Each row has a name. Each piece below is followed by the name of the row it came from, unless a question asks for something else. Each question is about the rows just above it. Places in a row count from 1.

[155 172 178 139 102  91 143 167 124  92 165 101 158 117 106 103 167 117
 101 105 104 113 130 130  97 136 169  83  94 131 138  95 123  83 138 164
 165 148 130 151 173  97 106 165  89 117 131 153 127 130 174 116 128] -> Z_24
[155 172 178 139 102  91 143 167 124  92 165 101 158 117 106 103 167 117
 101 105 104 113 130 130  97 136 169  83  94 131 138  95 123  83 138 164
 165 148 101 122  94 157 143 114 155 152 142  95 149 147  91 141 145] -> Z_894
[145  84 105 166 160 157 107  81 133 139 125 161 149  85 177 175  87 162
 159 160 160 170  91  90 133 137 107 169 121  98 107 181 160 162  83 104
  77 142  80 114  84 162 164 111 169 176 175  86 178 178  91 155 167] -> Z_82
[85] is at row and place : Z_82, 14
Which row holds [145  84 105 166 160 157 107  81 133 139 125 161 149  85 177 175  87 162
 159 160 160 170  91  90 133 137 107 169 121  98 107 181 160 162  83 104
  77 142  80 114  84 162 164 111 169 176 175  86 178 178  91 155 167]? : Z_82

[ 87 137 139 186 141  83 116 113 110  94] = Z_177
[122 111 108 135 133 138 102 145 125 149] = Z_184
[118 126 101 135 132 113  97 146 109 148] = Z_658
[120 124 126 135 131 120 128 115 133 123] = Z_24
[149 137 142 117 143 145 129 105 149 114] = Z_335
[119 110 142 134 101 135 151 157 138 162] = Z_240
How many entries does [122 111 108 135 133 138 102 145 125 149] have? : 10
Number of entries in [122 111 108]: : 3

[141 128 138 126 130 122 113 136 119] = Z_184
[120 122 137 105 106 120 139 125 152] = Z_109
[143 118 137 109 146 122 112 125 124] = Z_82
[ 95 141 157 188 160 134 128 143 112] = Z_894
[143 127 137 110 132 115 128 126 124] = Z_335
How many entries does [ 95 141 157 188 160 134 128 143] have? : 8
Number of entries in [120 122 137 105]: : 4
Count the entries of [143 118 137]: : 3
Where in the named rows is [139]? : Z_109, 7
How many entries does [120 122 137 105 106 120 139 125 152] have? : 9

[145 132 133 144  97 118 153 150 151 112 168 116 142 162 122 121 145 130
 163 124 113 133 110 127 144 171 111 175]  Z_335
[152 134 138 136 122 104 145 137 165 118 144 137 149 129 146 139 161 156
 123  75 148 128 146 119 121  86 124 121]  Z_240
[169 118 130 123  97 121 150 146 156 114 153 129 144 135 142 138 154 155
 134  91 141 126 138 122 130 115 109 153]  Z_177
[91] is at row and place : Z_177, 20
Count the entries of [169 118 130 123  97]: : 5
Row and place of [135] in the named rows: : Z_177, 14

[106 166 112 181 185 184 173 148 183 165 118 109 182 109 147  70 145 170
  92 130 117 125 133  93 181  90 134  75 158  69] -> Z_240
[186  82 116 165 182 172  98 136  74 171 141 104 128 105 137 156 120 130
  81  82  82 153 145 137  98  78  80  72 111  98] -> Z_658
[106 166 112 181 185 184  88 148 183 165 118 109 182 109 147  70 145 170
  92 130 117 125 133  93 181 186 134  75 158  69] -> Z_335
Number of entries in [106 166 112 181 185 184  88 148 183 165 118 109 182 109 147]: : 15
Row and place of [80] in the named rows: : Z_658, 27
Count the entries of [106 166 112 181 185 184  88 148 183 165 118 109]: : 12
Count the entries of [106 166 112 181 185 184 173 148 183 165 118 109 182 109 147  70 145 170
  92 130 117 125 133  93 181  90 134]: : 27
q: [106 166 112 181 185 184  88 148 183 165 118 109 182 109 147  70 145 170
  92 130 117 125 133  93 181 186 134  75 158  69] : Z_335
Number of entries in [106 166 112 181 185 184 173 148 183 165 118 109 182 109 147  70 145 170
  92 130 117 125 133  93 181  90 134  75 158  69]: : 30

[159 123 137 131 140 123 151 162 153 132 117 130 147 135 100 127 122 110
 132 136 136 144 108 154 137 132] -> Z_344
[141 103 137 105 134 131 125 153 150 122 115 143 136 108 131 150 127 109
 113 152 125 119 105 130 114 140] -> Z_184
[134 159 128 148 128 137 127 146 140 146 119  99 121 119 138 101 130 139
 108 121  99 133 152 133 134  99] -> Z_177
[121 137 112 131 113 112 139  93  97 134 123 118 133 160 132  98 119 123
 174 118 157 135 127 124 145 126] -> Z_335
[100 121 123 104 122 127 108 101 107 113 135 145 108 122 138 152 128 139
 133 132 137 102 136  87 125 146] -> Z_82
[130 164 129 158 130 124 123 125 117 128 144 126 103 134 110 134 122 134
 125 132 118 131 173 117 141 126] -> Z_24
[123 138 120 114 126 132 115 133 135 138 105 127 111 114 139 123 134 129
 117 123 123 102 128  97 121 125] -> Z_656
[136 146 140 140 139 122 127 136 133 114 124 148  96 126 103 128 125 112
 120 125 131 112 132 104 126 139] -> Z_240
[136 146 140 140 139 122 127 136 133 114 124 148  96 126 103 145 120 123
 130 137 132 117 153 100 136 143] -> Z_894
[128 129 119 113 127 119 134 116 125 141 101 125 139 137 133 106 118 117
 154 118 153 123 115 116 139 131] -> Z_658
Count the entries of [121 137 112 131 113 112 139  93]: : 8
q: [123 138 120 114 126 132 115 133 135 138 105 127 111 114 139 123 134 129
 117 123 123 102 128  97 121 125] : Z_656
How many entries does [128 129 119 113 127] have? : 5
Number of entries in [134 159 128 148 128 137 127 146 140 146 119  99 121 119 138 101]: : 16
How many entries does [123 138 120 114 126 132 115 133 135 138 105 127 111 114 139 123 134 129
 117 123 123 102 128] have? : 23

[108  84 135  98 123 145]  Z_656
[149  82  94 161 104 111]  Z_519
[101 170 133 120 130 127]  Z_184
[144  92 101 161 113 113]  Z_344
[139 103 144 113 140 108]  Z_894
[111 142 138 169 161 120]  Z_177
How many entries does [149  82  94 161 104] have? : 5
Where in the named rows is [169]? : Z_177, 4
[133] is at row and place : Z_184, 3
Number of entries in [149  82  94 161 104 111]: : 6

[128 151 126 137 168 129 118 104 118 132 121 134] : Z_109
[142 132 136 131 120 146 147 125 129 113 159 125] : Z_335
[115 132 165 149 168  89 147 132 134 132 131 107] : Z_344
[135 119 116 119  96 138  90 125 118 132 131 134] : Z_658
[169  94 145 149 120 113 175 154 150  94 159 107] : Z_82
[128  94 116 131 120 105 104 104 124 132  83 134] : Z_24
[128 132 136 119 144 121  76 111 118 169 131 161] : Z_519
[128 132 106 125  96 129 147 118 129 113 131 134] : Z_177
[128 132 126 125 120 129 147 125 129 132 140 125] : Z_240
[142 122 145 137 120 129 133 139 134 122 140 134] : Z_184
[149 132  96 113 108 154 104 111 113 141 131 161] : Z_894
Count the entries of [142 132 136 131]: : 4
How many entries does [128  94 116 131 120 105 104 104] have? : 8
The row with [128  94 116 131 120 105 104 104 124 132  83 134] is : Z_24

[131  90 108  76] = Z_519
[ 73 161  89 123] = Z_82
[141 128 143 136] = Z_184
[149 136 116 160] = Z_177
[131 105 108  76] = Z_24
Row and place of [89] in the named rows: : Z_82, 3
How many entries does [149 136 116 160] have? : 4
Number of entries in [ 73 161]: : 2
Count the entries of [131  90 108  76]: : 4
Number of entries in [ 73 161  89]: : 3

[134 115 139  97] -> Z_177
[ 78  98 111 103] -> Z_658
[129 180 142 181] -> Z_519
[134 115 139 179] -> Z_82
Where in the named rows is [181]? : Z_519, 4
How many entries does [134 115 139] have? : 3
How many entries does [ 78  98 111] have? : 3
Count the entries of [134 115]: : 2
Where in the named rows is [180]? : Z_519, 2
Row and place of [97] in the named rows: : Z_177, 4

[176 109  96 182  62] -> Z_240
[193  79 135 149  84] -> Z_177
[135 179 134  92 105] -> Z_24
[ 95 134 154 118 109] -> Z_335
[147 110 110 156  89] -> Z_658
[139 183 185 149  96] -> Z_109
[108 159 183 164 114] -> Z_184
[128 158  95 147 126] -> Z_82
[159  98 146 120 123] -> Z_656
How many entries does [147 110 110] have? : 3
Number of entries in [176 109  96]: : 3
Count the entries of [193  79 135 149  84]: : 5
Row and place of [89] in the named rows: : Z_658, 5
[84] is at row and place : Z_177, 5
[139] is at row and place : Z_109, 1
Row and place of [123] in the named rows: : Z_656, 5

[129 124 125  89  93] = Z_177
[134  96 122 118 130] = Z_656
[134 111 110 106  91] = Z_82
[130 146 135 169 166] = Z_519
[121 111 110 106  91] = Z_109
[124 135 130 141 146] = Z_184
[134  96 122 118 123] = Z_335
[127 150 145 165 177] = Z_344
[134 111 110 106 102] = Z_894
[131 122 127  89 101] = Z_658
Row and place of [129] in the named rows: : Z_177, 1
How many entries does [124 135] have? : 2

[114 127 126 109  92] -> Z_82
[125 139 151  99 105] -> Z_658
[110 114 176 124 120] -> Z_894
[140 180 141 124 118] -> Z_344
Row and place of [141] in the named rows: : Z_344, 3
Number of entries in [125 139 151  99 105]: : 5
Row and place of [125] in the named rows: : Z_658, 1
Row and place of [126] in the named rows: : Z_82, 3
[176] is at row and place : Z_894, 3

[143 103 150 115 115 160 140 118 147 146 154 111 125  89 133 101 132 124
 137] -> Z_24
[142 152 140 122 110 142 150 104 110 131 141 134 136 139 136 131 137 119
 136] -> Z_519
[142 152 140 122 110 142 150 142 110 131 141 134 136 139 136 131 137 117
 132] -> Z_656
[138 123 150 115 108 159 143 126 134 146 154  78 105 132 113 134 113 121
 124] -> Z_894
[138 109 150 109 108 159 143 126 134 146 154  78 105 129 113 134 113 121
 124] -> Z_335
How many entries does [138 123 150 115 108] have? : 5
q: [143 103 150 115 115 160 140 118 147 146 154 111 125  89 133 101 132 124
 137] : Z_24
Count the entries of [138 123 150 115 108 159]: : 6
Number of entries in [138 123 150 115 108 159 143 126 134 146 154  78 105 132 113 134 113]: : 17
Number of entries in [143 103 150 115 115 160]: : 6
How many entries does [142 152 140 122 110 142 150 142 110 131 141] have? : 11
Which row holds [138 123 150 115 108 159 143 126 134 146 154  78 105 132 113 134 113 121
 124]? : Z_894

[107 108 102 116 140 111 116 162 150] = Z_658
[107 108 102 116 115  92  97 125 103] = Z_519
[ 93 102 107 110 114  90 126 108 140] = Z_240
[ 93 102 107 110 114 116 136 175 154] = Z_184
Row and place of [92] in the named rows: : Z_519, 6
Count the entries of [107 108 102 116 140 111 116 162]: : 8
Where in the named rows is [115]? : Z_519, 5
[90] is at row and place : Z_240, 6
Count the entries of [107 108]: : 2

[123  99  97 141 126 121 147  99 118 121  92 123 107 106 162 129 136 100
  77 134 126 138 142 141 131 113 118 132 139 139 122 133 124 136 128 135
 124 153 137 134 153  93 149 142 127 164 127 131 129 149 143 140 148  85
 154 128 155 138 145  94 120 141 123] = Z_177
[123 100  98 141 126 121 147 100 118 121  93 123 108 107 161 130 136 101
  78 134 126 137 142 141 132 114 117 132 139 138 123 133 124 135 127 135
 124 153 136 135 152  94 149 141 127 163 126 131 129 148 142 140 148  86
 153 128 154 138 144  95 120 140 123] = Z_240
[123 100  99 140 126 121 146 101 118 121  93 123 107 107 162 129 136 101
  79 134 125 137 141 140 131 113 118 132 138 139 122 133 125 136 128 135
 125 153 136 134 152  94 148 141 127 163 126 131 129 149 143 139 147  87
 153 128 153 138 144  96 120 140 123] = Z_344
How many entries does [123  99  97 141 126 121 147  99 118 121  92 123 107 106 162 129 136 100
  77 134 126 138 142 141 131 113 118 132 139 139 122 133 124 136 128 135
 124 153 137 134 153  93 149 142 127 164 127 131 129 149 143 140 148  85
 154 128 155 138 145  94 120 141 123] have? : 63
How many entries does [123  99  97 141 126 121 147  99 118 121  92 123 107 106 162 129 136 100
  77 134 126 138 142 141 131 113 118 132 139 139 122] have? : 31
How many entries does [123  99  97] have? : 3

[107 119 107 125 111] -> Z_658
[123 116 137 144  95] -> Z_184
[123 116 159 144  95] -> Z_335
[141 108 142 155  78] -> Z_24
Row and place of [155] in the named rows: : Z_24, 4
Count the entries of [123 116 159]: : 3
Row and place of [108] in the named rows: : Z_24, 2
Row and place of [141] in the named rows: : Z_24, 1

[121 145 131 142 112  99 134 108 105] : Z_658
[124 105 145 140 133 142 117 143 123] : Z_344
[124 105 137 134 132 132 108 135 119] : Z_24
[136 116 120 140 132 151 131 161 126] : Z_894
[114  86 131 126 131 177  95 177 138] : Z_519
Row and place of [99] in the named rows: : Z_658, 6
Row and place of [151] in the named rows: : Z_894, 6
How many entries does [121 145 131] have? : 3

[138 114 127 118 102  96 141 136] : Z_24
[121 154 137 131 182 175 118 129] : Z_894
[151 157 127 166 169 140 113 114] : Z_658
[ 98 136  88  92 133 108 122 123] : Z_335
Where in the named rows is [157]? : Z_658, 2
Row and place of [151] in the named rows: : Z_658, 1
Count the entries of [ 98 136  88  92 133 108 122 123]: : 8

